Rotation paths and how fast each direction turns (degrees per step):
Each turn is a multiple of 5 degrees from 10 to 175, or 0.
Each row of a path follows its step; steps can be skipped.
Path 1:
step 0: [ 26 -15  20   7   3  -3  -6  14   8  -5  23  -3 -22  -7   2  -9 -12  11
 -14   3   5  -8   8   7   5   9 -17 -14  10 -10  -7 -16   8   7   9 -25
 -10 -20 -16  13  -8   6   2   5   2  -9   7 -37 -15  18   7 -31   9   8
  -2 -14  -4  -4 -15  -4  18   3   9   8  -2  17   2  11 -13  10 -25 -10
   3  18]
step 1: [ -4   7  -4  -9 -16 -13  -3 -16  12  25 -12   2 -26  -4  16 -18   3  -5
   4  18   4  -2   0 -22 -18   2  20   8   4   2 -14  -4  -6  -8 -11   9
 -24   2 -23  -5   1   4 -10  35   0 -21 -13   1  11  -1  15 -12   7  19
   6  26  21 -19  -4  -4  -8  14  20   0 -26  -7   9  -9  -6   4  -4  -8
  -1  -3]
step 3: [-10 -13   5  14  -3 -13 -24  -8  29  -1  -9 -20  -9  -8 -20 -15  -8  18
  -5   4  11   5   2   0 -16  12  -6  -5  24   6  -1  -7  -3 -12 -14 -22
 -15   8  -5   9  10  -6  -5   1  21 -10 -11 -19 -13   7 -15 -11 -13  18
 -24  16  -6   5 -15  -6   1  15  19  -5 -18 -12   4 -20  -6 -11   2  12
  10  30]
step 5: [ 12  22   8  11   3  -9  -3  21  25  20  -5 -15  -6 -10 -12 -33  11  -5
   9 -18  -3   4  18   5   4  -4 -25   3  11  -7 -10  15   1 -13 -13 -30
  14   6  -1   5  10 -19   6  -8   0  -9  -4   8 -16 -10 -17  -2  14   0
  -4  24   0   2  -2  19   7  -9  23 -16   6  15  -2  -3   0  -4 -20  25
   7 -12]
step 7: [ 16  -3 -15 -22   2 -15  10  17  12  -2  -3  -9 -13  -5   0 -33  23  -7
 -12  -8  13   3  -5  13  -8 -13 -22   3   0 -26   6 -25   7 -16  18  -4
 -14 -18 -30 -15  -9   3   5   7 -12 -19   1  -8   2  11  -8  11  14  -2
  -7   7   2 -15  -5  17  14  22   6 -12   5  -4  -2   8  -6   8 -15  -6
 -14 -20]
step 10: [  8  -2 -17 -15   5  -4  -7  11   8  -5  28  -7  -5  -1   1  -1   0   7
   1  10   7   2  -1  12 -12   6   5 -27  25 -22   9   0  -6 -10   5   7
 -18  -3 -25  17  -3   1 -33 -21   8 -18 -16  -1   8   0 -14   0  18  27
   9  22   7  13 -16  14  11  31  -5  11   9   6  -2   0   3   5  -3  14
  15  10]
step 16: [ -9  -7   0   3   6   0  -3   0  14  -9  -5   8   7  -4  -4 -22  -9 -13
   4 -19  11  20  -8  -1 -30  -6  10  -9   7 -14 -21   1  -6  -7   6  -5
  13   0 -13  13  21   6  16 -11   5  -8 -17 -13  -7 -23  -1 -37  12   5
  -3  -7   7  -7   6  17  19  25  28   5   7   5 -10   4 -23   7   1   1
  -6  32]
step 21: [ -2 -11  -4 -13  34  11   8  16  20  23   3 -23   2  -2   6 -33   9  25
 -11   4   7  17  -8  13 -22   3 -24   4   1  11   7   1  -7   6  -1 -19
 -16  10   2   6   2   2  -6  12  -1 -14 -14   5   5 -18   9  -3  31  -4
  -5  26   2 -11 -15 -10 -17   9  -4   2 -24   5  15   3   0   0  -3  -5
  -9   8]
step 22: [  1  14  10  -4 -15   8   0   4   0   1   5 -35   0   0  -9 -13  -6 -18
  -3   1  -5   7  10  -1   7   5  14  -1   3 -10  -1 -10 -35 -20  11  -6
  -9  18 -35   7  23  10   0  -9   0  -9 -14  -9 -26  -3  -8   4   1 -12
 -25   4   0  20 -15  -4   3   5  27  -8   6  -2   1 -21 -18 -20   9   4
  19 -10]
step 24: [-30  11 -10 -10  -4 -21  12  17   8   0  13 -18 -11  16  -6 -23  16   1
  12 -13   9   7  11  -3   2  13 -15   5   8 -22  26  21 -23  -9  14  -6
   1   7 -13   7   7 -13   0  30  11 -13 -13   3  -1  -9  -5 -15  27   7
  10   8  11  23  11  -1   5   5   3  -3   0 -12  13   7 -11 -11  -1   9
  -7 -19]
Directions:
[ 1  4 -1  3 -1 -1  2 -1 -5  1  0  4  0  0  2  3  1  0  1  2 -2 -4  7 -5
 -2  5  1  0 -3  2 -2  4 -2  0  1  3 -5 -4  4  3  2  5  4  0  7 -1  0 -3
 -2 -1  0 -3  0 10  3 -4 -2 -1  1  0  1  4 -2  1  0 -2  3  5 -4  3 -6 -1
  1  3]	25
[ 3  0  4  3  6  3 -1 -1  4  2  0  0 -4 -3  5  0 -1  4  6  0  1  2 -3 -1
 -1  0  1  0  4 -5  2  1  1  2 -3 -6 -3 -3  7 -1  0  1 -4  0  0 -1 -3  2
 -5  3  1 -4  4 -1  2 -2 -5  4  5  4 -1  1 -3  0  4  0  0 -5  2  0 -2  3
 -5  6]	140
[-3  1  0 -3  2  2 -1 -1  2  1  3 -1 -2 -1  0  1  3  6  3  6  3 -5  5 -2
 -8 -5  1  0  0  6  4  2  3  0 -5 -1  2 -1 -1  3 -1  2  0  0  0 -1  1 -1
  2 -2 -1  0  0  3  1  4  6 -1 -2  5 -1  3  0 -1  2 -3  3 -2  8 -4  5  3
  3 -1]	160
[-4  3  3  5  1  2  6  1 -4 -2  6 -2  1  0  4 -1 -3  1 -1  1  4 -6 -3 -2
 -1 -2  1  0  2  1 -1  0  2 -5  1  3  0  2 -4  4  3  0 -1 -2  1  5  0 -5
  0  2 -7 -2  4 -3  4 -1  5  0 -2 -1 -3 -4 -6  5  0  6 -5 -1 -2  3  2 -1
 -4  2]	175
[-1  4  4  2  1  1  1  0 -1 -4 -3  1  2 -1  7 -3  5  0  1 -1  5 -1 -1  2
  1  1 -4 -2  2  1 -5 -2  3 -5 -4  4  2 -2  5 -3  1 -2  1  5  4 -1 -5 -2
  2  2 -4  5  2  5 -4  2 -3 -3  1 -4  1  2  2 -5 -2 -2 -2 -4 -1 -6 -1 -1
  1 -5]	175
[ 3 -2 -1  0 -2  1  3  2  1 -4 -1  5 -4  3  1  0  0 -5  2 -3  3 -4  0  0
 -1 -2 -3  0 -1  2 -1  1  1  0  1  5  3 -3 -2  2 -4 -1 -2  1 -3 -5 -6 -7
  5  3  5 -4  0 -4 -1  0 -1  2  4  2  5  0  4  6  3 -6 -2  3  3  4 -1  4
 -4 -1]	40
[-2  0  1  3  1 -1 -3  1  3 -2 -4  1  2  3 -2 -1  1  3 -1 -4  1  3  2 -3
  4  5  2  1  1  0 -4 -2  3  2  0  4  4  3  3  1 -1 -3  4 -5  0  2  3  0
  6  0  0 -2  9  1  4  3  4  7  3  4  1  3 -3 -2 -2 -2  5 -4  1  5  3 -2
  2  0]	100
[-1  3 -1  2  4  6 -3  3 -1  4 -2  0 -1  0 -5  0  2 -3  1  3  5 -1  1  0
  0  7 -5 -4  1  2  1 -1  2 -2  3 -2  1 -2  3 -3  0 -6  0  5 -2  5  2 -2
  2 -4 -4 -3 -7 -2  4 -2 -3  3  1 -1 -3 -2  3  2 -2  4  5  1  6  3  0  1
  3  0]	120
